In the rows, 128 means zero.
One turn sends every row of this set to another row. A few are shown first. Where does it send the rows asked after them?
rulu: [132 109 125 136 103  97 122 173 121 139 125  79  94 100]
nuzep: [133  96 126 141 111 106 144 131 102 130 104  82 126  87]
pok: [134 112 106 139 114 112 144 148 113 153 111  74 114  90]
pagom: [122  92 142 151  92  99 142 134  86 130 116  88 115 109]
bik: [114 141 147 184 146 131 133 104 101 144 119 114 108 119]
fuzu: [159 143 164 160 125 120 115 149 121 181  90 109 123 134]
Fomi: [135 105 127 156  94 100 141 121  84 122 119  85 123 118]
vave: [134 109 135 120 152 133 109 124 129 134  84 125 119 136]
zuvag: [133 118 123 140 126 126  94 124 132 139  83 140 122 138]
revuv: [114 135 133 175 147 145 129 104 105 138 134 109 110 123]
vap: [134 129 169 153 133 125 124 158 138 182  96  95 113 142]
Pes: [143 146 160 154 141 128 126 161 132 177  90  99 102 133]
zagan: [142 114 131 143  86  99 125 153  82 126 129  81 109 125]
Zotim: [115 140 146 158 124  94  76 145 106 160 127 130 122 115]
Noto: [149 137 177 147 134 133 103 147  90 108 111 116  99 120]
bafot: [109 129 138 166 149 127 127  99  93 152 131 119 112 134]
Volug: [120 117 139 140 144 139  97 120 137 119  82 115 121 129]
Mes: [ 96 137 154 154 129  97  85 160 112 153 126 123  99 126]
fodol: [122  94 129 159  98 107 142 127 100 114 126  90  98 112]
kip: [135 120 113 135  94  92 120 168 105 150 123  77 110 118]
pevom: [131 147 129 183 130 134 123 105  99 159 123 122 115 132]
bemub: [135 141 132 179 137 131 138 102  97 154 132 117 113 130]
zuvu: [128 110 116 133 133 120 105 121 137 136  91 137 120 138]
bagab: [149 143 176 147 132 144  94 151  97 117 116  98 102 130]
Tak: [127 110 106 131  97 110 130 166 107 149 120  81  97 114]
tazor: [167 136 158 136 132 127  98 142  90 111 123 121 111 116]
Gofod: [149 137 174 147 141 139 103 145  91 112 130 103 109 109]
febad: [102 126 167 148 131  97  81 162 115 151 131 114 114 118]
fip: [119 120 125 137 147 131 106 127 140 128  80 128 112 123]
lumu: [163 135 163 148 130 116 126 155 128 180  93 104 118 138]
Beg: [106 127 149 130 141  97  79 154 106 153 131 124 110 125]
Kez: [138 103 111 143 107 102 142 122 110 132  98  82 133 107]
batim: [104 139 152 184 138 135 117 105 101 141 126 105 111 132]
dasep: [122 110 126 135 141 144 113 127 144 133  87 120 113 141]
Rebaz: [112 134 148 153 126  84  87 150 108 164 138 126 117 119]
kituz: [132 102 135 141  84 108 136 160  89 137 121  83  97 127]
zeru: [159 137 172 135 144 137 111 142  81 127 124 108 104 129]
ridup: [136 145 162 162 144 135 120 147 136 177  93  85 116 130]
nika: [139 137 161 147 149 119 128 148 121 192 104  97 115 136]
motek: [ 95 138 147 149 133 108  73 156 124 152 123 109 109 125]
fen: [169 145 154 146 129 137  93 140  91 119 114 122 114 116]
Ronom: [128 103 122 149 112  97 144 150 134 156 109  75 108  97]
gebi: [142 116 107 137 107  99 137 150 120 157 103  72 125 108]
Von: [138  90 128 149 110 111 152 129 123 126  98  83 111 103]
Vunog: [137 112 138 153  95 108 136 158  96 127 138  78  87 112]

febad -> revuv
pevom -> fuzu
pagom -> pok
Now find these:
bagab -> Volug
fip -> Mes
bafot -> nika
Vunog -> Von
Rebaz -> bemub
zagan -> Kez

One turn sends every row of this set to another row. A few are shown first. Where does it send the rows asked after them?
meka: [136 122 102 118  76 150 105 120 106 136 119 125 127 119 118 108 166 141
 111]
vasem: [130 101 161 123 149 133 130 162 116 139 125 134  84 100 106 126 135 119
 134]
kazif: [ 76  99 122 122 123 156 123 117 152 133 134 125 109 130  90  98 150 127
 106]
Rar: [146 138 134 113 110 147 124 131 127 154 131 110 115 135 146 143 145  97
 115]
tilor: [124 116 124 125  79 115 125 119 100 134  98 143 131 112 118 132 158 131
 131]
nidi: [132 120  93 132 169 146 115 133 132 140 137 115 104 142 115 103 145 123
 128]
komi: [116  89 143 102 139 137 143 162  82 128 125 127 127 144  91 104 174 134
 127]
vosa: [ 93 126 146  95 134 154 140 120 106 112 125 157 153 151 129 130 109 143
 128]
Fefal: [114 119 130 117 126 158 136 139 156 147  82 127 132 167 126  86 134 136
 119]
mutil: [107  82 117 104 144 149 123 128 101 102 137 147 130 139  93  97 152 111
 129]
Zozez: [122 118 136 125 127 166 137 152  80 128  76 135 128 105 120 103 166 140
 143]
pizoz: [136 164 113 111 141 139 145 103 109 138 120 128 130 132 138 133 134 108
 126]
Lov: [ 92 126 120  93  95 176 119 145  81 126 131 138 134 112 137 125 146 147
 129]
bagu: [109 151 141 141 109 138 128 129 107 132  96 107 101 130 150 143 140 141
 107]
besu: [ 90 150 129  94 116 169 137 127  91 135 137 140 129  96 143 116 139 146
 132]
gumet: [134 140 140 117 106 144 120 133 121 159 128 126 117 155 142 142 128  95
 121]
bunu: [145 107 106  90 150 145 159 147  79 144 127 148 129 120 120 119 147 117
 121]
tudof: [101 150 147 131 134 123 127 134  99 106 104 113 118 120 145 144 132 145
 117]
tem: [113 132 147  90 132 157 152 151 115 144 120 139 148 182 120 132 140 147
 115]
bisum: [ 99  92 149 123 119 131 159 117 114  98 105 134 119 148 105 129 128 131
  93]
zat: [140 115 113 102 134 135 139 140 163 152 116 166 115 120 113 109 128 154
 134]
Gor: [132 118 108 118  81 160 109 136 102 128 130 119 124 117 112  88 160 145
 102]
mabos: [105  98 145 114 128 119 160 127 123 137 102 133 134 156 106 141 122 127
  90]
Dad: [118 114 138 129 163 111 147 117 130 117 111 121 100 109  95 115 140 119
 119]
Sif: [123 119 139 111 122 147 129 138 148 140 115 143 112 104 110 107 119 191
 115]
zesop: [ 82 133 150 141 123 158 140 123 137 108 116 131 103 115 123 100 122 166
 126]
Sepem: [100 122 143 115  89 135 108 137 119 139 105 129 116 166 114 123 123  98
 129]
fol: [136 118 106 132 158 151 126 147 131 151 125 114  76 121 123  94 147 138
 124]
favid: [106 130 146  98 131 163 158 153 128 146 105 132 150 175 122 114 127 153
 121]
div: [134 103 165 128 147 134 136 147 128 149 127 114  90  97 112 133 134 130
 128]
baso: [114 138  96 131 111 179 122 117 112 118 137 128 109 126 130  85 160 124
 134]
zeleb: [ 79  84 123 109 121 162 118 142 149 138 135 130 113 140  97  99 129 154
 115]
Rud: [116 127 142 121 111 166 129 142 136 138 122 137 121 115 107 107 115 191
 103]
paga: [116  95 131 109 128 155 143 163  81 122 106 123 132 134  94  98 180 126
 130]
pur: [123 120 138  99 146 163 123 171 106 138 118 160  95 111 103 117 124 126
 157]
gug: [143 113 102  96 146 168 161 126  86 134 140 151 125 136 130 105 129 128
 131]

Gor -> komi
Zozez -> pur
Now find these:
vasem -> Sif
gug -> nidi
vosa -> pizoz
bunu -> fol

One turn sends every row of this set to another row. A few are shown first. Where does it send the rows asked after them?
tete: [125 141  94 147 100 110  93 143 137 138  71 154 113 111 122 104 168 104
 140 103 148 118 113  88 130 106 136 109 175]
Deki: [136 118 109 159 114 132  97 150 145 133  79 139 138 120 109 105 167 109
 104 115 135 130 129 102 122  83 156  85 152]
pageb: [134 129 100 139 135 105  96 148 147 129  76 138 146 106 117 103 155  79
 139 107 160 126 158 123 132 112 131 116 140]
nuzod: [121 144  97 136 104  99  91 146 144 131  62 149 126 106 118  96 155  84
 147 108 161 113 136 115 130 111 130 120 157]
modo: [131 149  98 145 103  96  96 149 146 128  73 136 111 111 115 103 158  96
 141 104 152 116 106 103 118 108 130 113 173]
kepuv: [136 133 103 157  99 127  94 148 141 139  73 149 120 113 114 102 171 119
 118 107 141 124 120  86 125  96 146  93 166]
zizup: [101 150 160  74 115 126 120 119 119 142 115 136 130 100 113 143 130 105
 143 112 123 124 114 151 125 128 127 155  98]
gir: [100 142 162  94  99 140 117 104 112 146 115 143 107 121 114 159 148 136
 104 118 106 133  80 123 121 110 138 124 113]
pekub: [116 130 162  98 134 148 122 107 113 144 130 131 127 123 110 162 148 126
 108 114 103 142  95 126 124 114 138 132 104]
fep: [104 161 155  80 108 125 119 115 115 150 115 145 110  93 121 146 140 125
 150  98 124 125 101 127 131 140 118 154 114]
Ditum: [133 144 105 142 108 109  94 154 149 133  63 144 135  99 112  88 154  89
 144 104 158 112 146 113 128 113 134 117 151]
fir: [108 154 148  82  85 139 117 107 116 145 111 159 102 103 124 155 146 153
 120 103 114 127 109 116 125 123 119 145 117]
gani: [119 129 168  99 125 149 122  96 120 135 127 130 137 123 113 155 151 119
  98 102  96 130 104 122 127 105 127 144 109]
zez: [137 120  98 147 109 117  96 157 143 129  89 130 124 126 111 116 162 109
 108 120 142 142 119 113 110  77 149  83 156]
Kos: [121 133 155  84 127 148 122 108 122 132 122 138 140 118 108 154 137 120
 113 114 111 134 132 141 119 119 124 157  93]
nalu: [108 158 150  78  99 132 124 113 120 140 116 153 118  95 122 147 139 133
 144  96 115 116 113 125 129 132 115 166 119]
bib: [107 148 154  73 110 133 125 114 123 131 115 145 136 105 112 145 130 112
 136 110 116 117 126 146 122 123 121 169 103]
beb: [136 118 106 152 136 106 108 159 150 120  98 118 146 116 113 114 157  90
 119 111 136 131 125 125 120  84 149  93 152]
Rugap: [132 124  94 151 104 126  91 145 134 141  79 151 117 123 119 115 173 116
 115 113 143 137 120  89 125  89 147  89 166]
Dov: [131 112 105 153 147 113 104 149 147 125  89 130 157 116 117 112 159  81
 123 110 138 128 142 121 133  92 148 102 145]
fuv: [105 156 153  84  90 134 110 107 111 156 108 152  94 105 120 154 148 145
 124 107 125 136  96 118 124 130 122 133 112]
dazu: [138 117 112 157 135 124 102 152 150 126  83 129 156 115 107 102 160  90
 115 111 134 123 141 115 127  89 153  97 145]
tif: [145 130 100 145 142  98 101 156 153 124  90 121 141 105 115 110 154  88
 133 102 156 134 147 125 122 108 130 106 143]
laku: [117 134 160  81 133 143 118 116 116 144 124 132 136 115 107 154 137 113
 121 118 121 145 123 146 121 121 130 143  87]
siz: [141 129 109 148 134 116  99 155 151 128  76 133 153 104 109  94 155  84
 134 105 150 120 155 118 129 108 140 113 141]
pila: [103 141 156  93  92 143 121 100 120 137 115 151 113 118 118 161 148 147
  98 112  99 125  97 122 123 107 131 134 116]
famu: [114 150 155  83  81 140 111 104 116 152 115 152 104 101 129 150 154 150
 116  92 117 133 110 111 129 117 114 139 117]
rufom: [105 137 167  93  87 142 114  96 119 141 114 143 116 119 120 153 151 137
  90 106 103 128  99 123 125  98 128 128 113]
kipu: [133 146  99 136 111  89  92 153 152 124  70 131 123 107 113 100 150  86
 138 108 165 122 137 126 117 111 125 113 149]
teka: [130 147 103 149  96 113  94 150 144 136  65 150 121 102 115  92 163 105
 139 101 148 110 123  94 128 108 138 109 168]
gok: [116 131 159  98 126 148 126 101 120 133 126 139 132 123 112 164 147 134
  99 110  94 131 107 125 123 111 131 142 107]
Gar: [128 133 160  81 125 150 115 106 119 140 123 132 143 117 108 146 141 110
 115 105 117 138 134 135 121 116 118 159  94]
Mobo: [144 136  92 149 107 116  93 152 139 136  85 137 107 120 115 114 169 116
 125 107 148 137 110  91 113  98 137  97 171]
Fuda: [108 148 160  68  97 137 117 115 120 137 114 140 137 104 113 135 133 104
 138 104 121 120 125 144 124 114 119 167 105]
sepuv: [126 110 103 153 121 124  97 148 140 130  84 138 141 128 115 115 166 100
 105 121 134 135 127 112 126  76 157  84 152]
Nomag: [109 156 157  77  92 132 121 113 117 146 119 147 119  91 127 140 144 126
 146  87 114 116 106 120 133 123 115 163 125]

kepuv -> teka
nalu -> bib
tif -> beb
Now find these:
pekub -> gir
Rugap -> tete
rufom -> famu

One turn sends every row of this set to another row. A few are shown first. Where does it send the rows asked after them?
kesaz: [120 124 154 115 103 142 138 137 141 120 111 107 130 135 113 123 161 142
 163 106 144 131  99  93  87 137 129 167 131 142 117 125 143 113 138]
Luv: [103 163 135 145 149 115 112 150 111 120 160 117 147 153 129 143 135 144
 120  78 117 138 150 107 136 176 116 152 114 121 127 140 110 133 147]
zefil: [ 96 114 148 121 133 136 108  57 103 136 124 128 152 193 120 130 173 160
 143 112 118 129 118 113 118 159 144 145 127 117 122 134 154 135 145]
gedeb: [ 87 130 163 109 150 141 165 137 147 138 148 133 124 165 131 140 174 114
 156  81 107 126  98 132 112 144 140 120 127  95 102 134 188 135 123]
buze: [ 87 127 167 104 177 108 109 138 111 140 140  95 131 135 103 142 160 135
 114 103 131 118 106 123 155 145 119 150 120 136 148 133 143 171 151]
vuni: [ 94 138 167 126 150 102 133 146 127  91 173 133 139 122 135 149 161 149
 147  89 131 128 128 123 127 160 112 142 137 128 114 111 115 141 130]
Sidi: [108 153 108 119 131 159 134 158 142 144 149 120  99 164 109 120 145 150
 134  69  89 117 102  90 136 152 129 136 134 149 112 140 161 107 136]
lar: [107 143 132 154 122 127 141  81 139 172 131 142 126 167 115 108 163 106
 150  90 126 122 102 109 109 128 121 123 102 117 109 119 149 124 134]
Fomo: [ 79 126 122 112 110 148  96 100 137 134 124 143 153 155 126  99 139  94
 102  94 129 125 129 111 134 120 127 134 142 152 109 105 130 135 127]
Mene: [ 93 111 144 106 141 104 109 126 127 141 154 129 139 158 116 136 168 131
 118 126 122 128 110 106 160 142  83 154 101 142 151 120 116 126 147]
duvu: [126 174 122 135 165 145 122 159 136 136 124 122 120 151 124 128 168 142
 113  74  90 125 104  96 146 126 144 129 139 156 110 107 156 103 131]
fev: [ 61 146 145 105 141 130 133  76 119 134 126 126 139 148 124 148 168 136
  95  87 127 128  93 154 116 162 159 122 140 143 115 113 167 146 109]
gizak: [116 106 169 135 148 139 107 137 152 112 110 114 150 156 134 151 141 139
 128  91 102 157  82 121 160 134 142 156 153 122  96 115 161 133 123]
revu: [ 95 112 113 136 134 124 146 112 111 136 146 109 126 129 129 127 137 129
 136  65  81 136 117 144 119 153 133 133 138  85 142 162 151 146 106]
Sesim: [ 93 121 125 114 114 128 160 142 141 133 130 130 122 189 128 141 177 140
 139 105 126 159 136 116  99 179 161 156 114 122 145 139 150 139 117]
nula: [117 139 144 100 154 116 109 142 150 139 153  92 147 159 123 153 184 142
 103  93 114 141 119 133 121 119 171 159 162 154 108 105 148 117 115]
mav: [113 115 151  94 117 146 131  91 106 135 162 146 139 127 123 147 185 113
 107  93  84 121 111 134 100 147 123 137 133 138 170 120 157 129 126]
zomo: [ 93 107 109 141 127 112 160  87 115 131 173 128 139 113 125 130 154 123
 145  71  90 124 106 108  92 141 132 147 146 112 132 135 147 129 135]
nak: [ 86 121 122 134 154 132 112 121 155 137 131 130 154 140 135 106 138  96
 108  98 121 155  91 103 144 106 141 136 145 154 103  95 134 121 134]
zaseg: [ 76 158 102 143 131 144 155 111 134 144 131 152 128 171 131 152 170 125
  92  97  96 126 108  85 110 163 150 116 119 155 130 142 147 152 129]
lik: [ 93 109 129 126 148 152 123 118 124 123 130 105 132 165  98 123 149 165
  98 131 104 119 147  98 122 139 166 133 146 139 107 124 135 175 127]
nogem: [ 93 149 109  93 120 108 144 145 147 139 158  94 144 166 114 153 159 140
 108 110 102 123 109 143 111 129 156 149 152 154  96 119 150 132  97]
rim: [ 87 176 139 133 154  95 128 143 109 144 148  94 166 132 119 155 154 105
 105  85 122 118 112 111 135 136 122 154 110 142 120 137 125 155 148]
metad: [120 109 125 128 132 145 149  75 108 131 173 132 136 127  92 142 156 132
 121  97  82 137 111 122 103 168 133 157 118 111 149 110 153 115 135]
zodad: [114 128 146 126 119 139 152 108 101 137 121 123 124 136 109 128 175 112
 101  80  74 115 122 118 126 142 138 126 116 131 181 121 156 164 115]
lugok: [ 97 123 119 118 111 119 157 121  92 129 119 106 161 145 137 128 169 114
 123  98  72 130 125 125 115 131 133 136 119 107 161 155 141 148 109]
kudir: [119 110 123 137 175 157  98 121 141 140 144 108 139 163 106 128 160 147
 108 128 111 154 129  89 130 126 168 150 139 147 113 124 120 142 141]
vakal: [122 132 170 119 129 164 114 108 149 111 115 118 157 164  99 153 129 111
 126  95 100 126  87 120 140 141 124 152 137 109  93 114 174 139 131]
kefit: [103 135 154 145 152 110 146 127 142 116 170 138 132 136 102 156 159 129
 124 108 103 120  98 108 165 146  91 138 102 130 111  93 121 137 126]
teb: [135 133 134 140 121 136 113 153 132 124  93 122 137 142 141 131 174 151
 149 112 126 154 107  98 121 126 138 162 129 152 114 124 121 109 124]

vakal -> kesaz
mav -> metad
rim -> buze
Now find these:
zaseg -> fev
teb -> duvu

